Small tables with named rows and columns. After each table, cells are looked up by row and column.

tomez:
|  | luva | gelafas | paduve | buk | ruv | lozene | toz | muru | sase | guvuke |
|---|---|---|---|---|---|---|---|---|---|---|
| zanima | 20546 | 39482 | 18423 | 18815 | 41100 | 33186 | 44346 | 34789 | 25277 | 38197 |
| befego | 56813 | 24822 | 27081 | 22558 | 35122 | 16598 | 9117 | 31973 | 52708 | 28976 |
| dev | 37939 | 38995 | 23349 | 30489 | 41494 | 28674 | 38723 | 38156 | 33762 | 37857 |
| kepuza | 30844 | 37881 | 17537 | 42189 | 37911 | 38473 | 34416 | 27517 | 20178 | 32793 |
| kovunis | 41378 | 30392 | 34282 | 16743 | 39184 | 24873 | 35751 | 46621 | 47278 | 42714 |
| fid | 38707 | 26433 | 37750 | 31560 | 49071 | 42858 | 35994 | 32966 | 49659 | 40000 |
| dutag | 28162 | 33225 | 39452 | 25766 | 28743 | 38795 | 41983 | 36083 | 31344 | 48662 |
| mutob | 37533 | 14254 | 28468 | 7293 | 59122 | 46271 | 47382 | 27636 | 27294 | 75642 |
| dun | 29282 | 27210 | 37470 | 33722 | 36867 | 40639 | 42693 | 32863 | 36694 | 33526 |
| tur | 44636 | 26643 | 23749 | 26908 | 24676 | 23050 | 18966 | 32390 | 39280 | 31860 |

dutag, luva => 28162
mutob, paduve => 28468
kovunis, gelafas => 30392
dutag, muru => 36083
mutob, buk => 7293
befego, luva => 56813
befego, sase => 52708
dutag, gelafas => 33225
befego, muru => 31973
zanima, luva => 20546
Which row has the largest guvuke? mutob

nog =
	lubopug	busip	bek	lofa	tir	zopufad	tuti
mas	0.45	0.42	0.47	0.57	0.41	0.62	0.49
kurumi	0.39	0.83	0.47	0.36	0.65	0.66	0.46
mavekom	0.48	0.59	0.52	0.44	0.55	0.49	0.57
dako	0.49	0.39	0.39	0.30	0.44	0.50	0.41
didalal	0.53	0.57	0.48	0.66	0.58	0.56	0.46
zefa	0.71	0.13	0.43	0.59	0.37	0.45	0.41
sem	0.50	0.39	0.52	0.51	0.48	0.37	0.45
tugotag	0.61	0.26	0.30	0.44	0.66	0.34	0.37
berufi	0.50	0.46	0.27	0.49	0.84	0.20	0.34
fabu	0.75	0.42	0.44	0.51	0.38	0.44	0.49
fuleruz	0.50	0.48	0.46	0.47	0.21	0.64	0.34

What is the tir of zefa in nog? 0.37
What is the busip of fabu in nog? 0.42
What is the bek of zefa in nog? 0.43
What is the tuti of fabu in nog? 0.49
What is the tuti of mavekom in nog? 0.57
What is the bek of tugotag in nog? 0.30

mumub:
|  | geb | bika | piz | soguf | parab |
|---|---|---|---|---|---|
| bazo | 0.009 | 0.489 | 0.616 | 0.437 | 0.322 |
| zik | 0.041 | 0.472 | 0.561 | 0.544 | 0.554 |
| ladip | 0.313 | 0.446 | 0.239 | 0.548 | 0.421 |
| nesikoz | 0.080 | 0.623 | 0.701 | 0.724 | 0.616 |
| musa | 0.509 | 0.568 | 0.465 | 0.552 | 0.715 |
| zapusup | 0.215 | 0.568 | 0.619 | 0.420 | 0.528 |
| siteg | 0.122 | 0.486 | 0.355 | 0.412 | 0.488 |
| vefuto | 0.094 | 0.576 | 0.731 | 0.748 | 0.622 |
| dazot | 0.419 | 0.598 | 0.439 | 0.623 | 0.761 |
| naposab | 0.406 | 0.558 | 0.453 | 0.636 | 0.720 |
| fuva | 0.647 | 0.559 | 0.463 | 0.488 | 0.423 |
| maf | 0.932 | 0.635 | 0.452 | 0.602 | 0.591 |
| sifil | 0.378 | 0.554 | 0.862 | 0.501 | 0.374 |
| sasa | 0.165 | 0.512 | 0.635 | 0.449 | 0.268 |

What is the parab of bazo in mumub?
0.322
What is the geb of maf in mumub?
0.932
What is the parab of naposab in mumub?
0.720
What is the piz of sasa in mumub?
0.635
What is the geb of ladip in mumub?
0.313
What is the parab of siteg in mumub?
0.488
What is the soguf of naposab in mumub?
0.636
What is the piz of siteg in mumub?
0.355
What is the geb of zapusup in mumub?
0.215
What is the geb of dazot in mumub?
0.419
What is the soguf of bazo in mumub?
0.437
What is the piz of maf in mumub?
0.452
What is the geb of sifil in mumub?
0.378
What is the soguf of maf in mumub?
0.602
What is the geb of bazo in mumub?
0.009

